Named turns come first, each shown by rows before and after it. Which turns, in which order, take the first row of each pair that follows to the second? Write the first one first, as in the answered first pair.
K_88 (before => after):
[-2.45 -1.63  0.77 -1.42  1.24  4.60 -2.44 -2.98] => [-0.90  0.69  2.08 -0.95  0.41  5.07 -3.45 -1.22]
[ 0.53 -2.64 -1.86  1.18  1.29  1.26 -0.55  3.15] => [-0.20 -3.55 -2.37  0.30  1.93  1.36 -0.50  2.13]
[-0.69 -1.33  0.96 -0.14 -0.96 -0.40  1.23  0.20] => [-1.03 -1.46  1.20 -0.78 -0.53 -0.28  0.92 -0.51]
K_179 (before => after):
[ 1.72 -0.10  1.17  0.59  0.06 -0.27 -2.25  4.94] => [ 0.86  1.39  1.54 -1.66  1.99  1.07 -4.26  2.06]
[-0.13  2.05  0.94 -1.51  1.69  3.01 -3.16 -1.80] => [-0.45  0.67  2.53 -1.55  1.76  0.70  0.71 -3.94]
[ 0.34 -1.69 -3.77  3.77 -0.36 -2.91  2.94 -2.88] => [ 0.63 -1.08 -4.79  4.77 -0.73 -1.92  1.22  0.25]
K_902 (before => after):
[ 1.15  0.84  1.68  0.42  0.45  0.22  0.30 -0.55] => [ 0.24 -0.38 -0.61  0.59  1.26  0.92 -1.41  1.12]
[-0.87  2.88 -0.12 -1.19  1.59  2.29 -0.70 -4.50] => [ 0.95  2.99  1.33 -1.48  4.53  1.02 -0.51 -1.08]
[ 0.08 -2.32 -2.98 -0.50  2.54 -0.31  1.21 -1.47] => [ 0.16 -1.38 -0.99  0.12  1.00 -0.77  2.96 -3.60]
[ 0.15 -2.37 -1.22 -0.61  4.28 -1.13  1.20 -0.23] => [-1.41 -2.58 -1.69  0.29  1.32 -0.16  1.78 -3.62]
K_541 (before => after):
[-1.21  0.45 -0.14  1.90 -1.57  0.18  1.92 -0.10] => [-0.73  2.16  1.04  1.43 -1.30  0.93  0.14 -0.22]
[-1.40  1.68 -3.37  0.91  1.40  0.58 -2.62 -2.05] => [-2.04  0.17 -4.03  0.98  1.16 -0.04 -1.99 -2.28]
[-3.53 -2.55 -0.65  0.20 -3.92  0.48  0.13  2.62] => [-1.40  0.14 -0.33  2.78 -4.17 -0.95  2.29  2.63]
[ 1.44 -0.23  2.02  1.38 -0.96  0.33  2.42 -1.73] => [ 1.89  0.70  3.07 -0.14 -0.09  1.90  0.11 -1.60]
Now pairs of rows:
Each pair is 2 to 3 turns apart.
[ 1.89  3.29  0.29  2.81 -1.38  0.17 -0.17  0.77] => [ 1.10  3.74  0.50  1.24 -0.13  0.51 -0.42 -1.76]
K_179 K_179
[ 0.47 -1.94 -3.02  0.00  2.10 -1.02 -0.28  0.82] => [-0.61 -2.20 -3.96  0.05  1.15 -0.74 -0.62 -0.68]
K_902 K_902 K_902
[ 1.33 -4.17  1.05  1.26  2.04 -2.12  2.57  4.22] => [ 1.48  1.57  3.71  3.45 -2.99 -0.86  2.49 -3.03]
K_541 K_902 K_902
[ 2.11  4.35  2.42  1.42 -2.22  0.64  0.40 -1.81] => [ 0.82 -2.12  4.77 -2.11 -0.18 -0.78  3.27  0.82]
K_541 K_541 K_902
[-1.16  0.18 -2.29  1.61  1.16 -2.45  3.67 -5.56] => [-0.13 -0.67 -2.42  4.49 -3.36 -1.80  3.09  2.24]
K_88 K_179 K_179
[-0.15  2.29 -1.49 -2.41  2.28  2.10 -3.14 -3.49] => [ 2.61  4.92  1.54 -0.86  1.22  0.91 -1.50 -1.22]
K_902 K_88
[ 1.72  0.44 -0.03  2.97 -3.21 -0.82  1.35  1.17] => [ 2.76  2.28 -0.82  2.48 -0.10 -0.38 -0.28  1.98]
K_902 K_88 K_541
[ 0.22  2.30  0.96 -0.77  3.32 -0.17  0.66 -5.72] => [-1.70 -2.38 -3.43 -2.08  4.66  0.49 -1.46 -0.54]
K_88 K_902 K_541
[ 1.24 -0.90 -0.13 -0.59  5.67 -3.44  3.49 -3.14] => [-0.76 -2.47  0.25 -3.29  5.70 -1.49  1.28 -3.29]
K_541 K_541 K_541
[-2.22  0.20 -2.02 -1.40  0.62  2.52 -2.06 -1.35] => [ 0.21  4.20 -0.80  1.15  0.69  1.56 -1.63 -1.46]
K_541 K_541 K_541
[-2.93 -2.72  0.84 -5.74  0.80  2.96 -3.79 -0.89] => [ 0.23 -3.11  4.20 -0.97 -4.67  0.30  1.53  3.65]
K_902 K_179 K_179
[ 0.59  1.47  3.38 -4.41  2.88  2.03 -3.39  2.13] => [-2.85 -1.62  2.15 -3.58 -1.47  1.96 -0.37 -5.14]
K_902 K_179
[-1.66 -2.26 -1.37  2.25 -1.98  0.04  0.23  0.83] => [-2.35 -1.34 -0.96 -0.07  0.06  0.67 -0.94 -2.92]
K_179 K_179 K_179
[-0.31 -2.35  0.23  0.17  0.48 -1.42  2.30  3.02] => [ 0.10 -0.66  0.20  1.49 -1.23  0.02  0.58  3.82]
K_902 K_902 K_179
[ 0.89 -2.46  2.25 -0.58  0.12 -1.87  1.46  2.43] => [ 1.64  1.22  2.17 -0.73  2.15  0.04 -2.06  1.96]
K_541 K_179 K_179
[-1.29 -3.76 -0.19 -1.37 -1.06  0.56 -0.47  5.47] => [ 0.61 -0.04  4.38  0.57 -4.06  0.37  1.03  3.16]
K_902 K_179 K_902
[-1.42 -2.09  1.11 -3.44  1.10  1.21 -0.37  3.17] => [-0.35  0.32  4.09 -3.00 -0.19  1.57  0.08  2.14]
K_902 K_88 K_902
[-1.76 -1.40  3.23 -4.75  1.15  1.58  0.86 -4.28] => [ 0.69 -1.43  4.97 -1.06 -3.96  0.37  3.19  2.46]
K_88 K_179 K_179
[-0.50 -0.71 -0.42 -2.71  1.17  1.60 -1.25 -2.25] => [ 1.79 -1.29 -0.28  1.60 -1.20 -1.05  2.53  1.09]
K_179 K_541 K_179
[ 1.66  3.64  5.20 -0.02  2.49  1.24  0.46 -3.78] => [-2.06 -3.93  4.58 -3.04  0.74  2.03  1.21 -1.88]
K_179 K_541 K_541
[ 1.39  1.21 -2.52  1.95  3.70 -2.48  1.21  0.13] => [ 0.59  3.30 -1.95  1.13  2.48 -1.10 -0.47 -3.31]
K_88 K_902 K_541
[ 0.88  1.93 -0.60 -1.81  4.00 -2.37  2.35 -3.12] => [ 1.72  2.45 -3.02  1.61  1.54 -1.52 -0.37  4.79]
K_179 K_179 K_179
[ 0.68  4.83  0.79  0.93  0.03  2.47 -3.73  1.88] => [-0.15  3.39  0.23 -2.06  3.61  2.40 -3.97 -0.16]
K_179 K_902
[-2.67 -0.26 -6.08 -0.74  0.44  2.35 -4.13 -0.85] => [-1.18  2.03  3.56 -3.19 -0.79  1.80 -1.34 -4.89]
K_902 K_541
[ 2.14  0.27 -3.43  5.76 -0.06 -4.29  3.19  7.38] => [ 2.17  6.88  1.50  6.70 -4.48 -2.00  3.07 -1.79]
K_902 K_179 K_902
[-3.52 -5.25 -0.20 -5.03  2.21  1.47 -0.09 -1.48] => [ 1.85 -1.04 -1.62  4.61 -0.48 -2.21  2.36  5.94]
K_179 K_541 K_179
[-2.16 -0.90 -1.61  0.70 -1.21 -1.82  2.90 -2.83] => [ 0.60  2.11 -2.53  2.92  1.37 -2.16  1.83  0.13]
K_902 K_902 K_541
[-0.94 -1.23 -0.91 -1.16  0.28  2.66 -2.93  1.70] => [ 0.26 -2.42  1.32 -1.99  1.12  0.67 -0.09  2.91]
K_902 K_902 K_541
[-0.12  3.49  1.25  1.36  2.28 -1.28  0.44 -0.65] => [-2.43  2.14 -0.32 -0.21  0.62  0.86 -1.42 -3.32]
K_902 K_902 K_541
[ 0.01 -1.91 -0.64  1.47 -0.05 -1.10  0.36  4.28] => [-1.15 -2.54 -2.11  1.30 -0.84 -0.46 -0.18  3.42]
K_902 K_902 K_902
[-2.18 -1.88 -2.67 -1.73 -1.74  2.00 -1.68 -1.48] => [ 1.99 -0.48  3.03 -0.56 -1.30 -1.43  3.02  1.85]
K_179 K_902 K_179
[ 0.79  1.13  1.80 -2.07  2.37  1.75 -3.44  1.28] => [ 0.06  2.02  1.36  0.04 -2.03  2.51 -3.74 -0.10]
K_902 K_88
[ 1.85 -3.45  1.96  1.43 -1.41 -1.61  3.81  2.83] => [ 0.18 -3.83  1.09  2.01 -4.05 -0.44  3.66  0.15]
K_902 K_902
[ 0.75 -1.04  1.65 -1.26  3.14 -1.51  2.95 -0.24] => [-2.28 -1.54 -3.66 -0.02 -0.18  2.21 -1.80  0.54]
K_179 K_541 K_902
[ 0.23 -2.14  0.39  1.09 -7.31  0.69  0.62  2.78] => [ 2.80  0.35  3.70 -0.34 -4.17  0.95 -0.51  5.42]
K_902 K_541
[-1.40  3.40 -0.67  3.41 -1.50  2.97 -1.51 -0.99] => [-0.82  2.67 -1.57  2.98  0.79  2.53 -2.92  2.10]
K_902 K_902
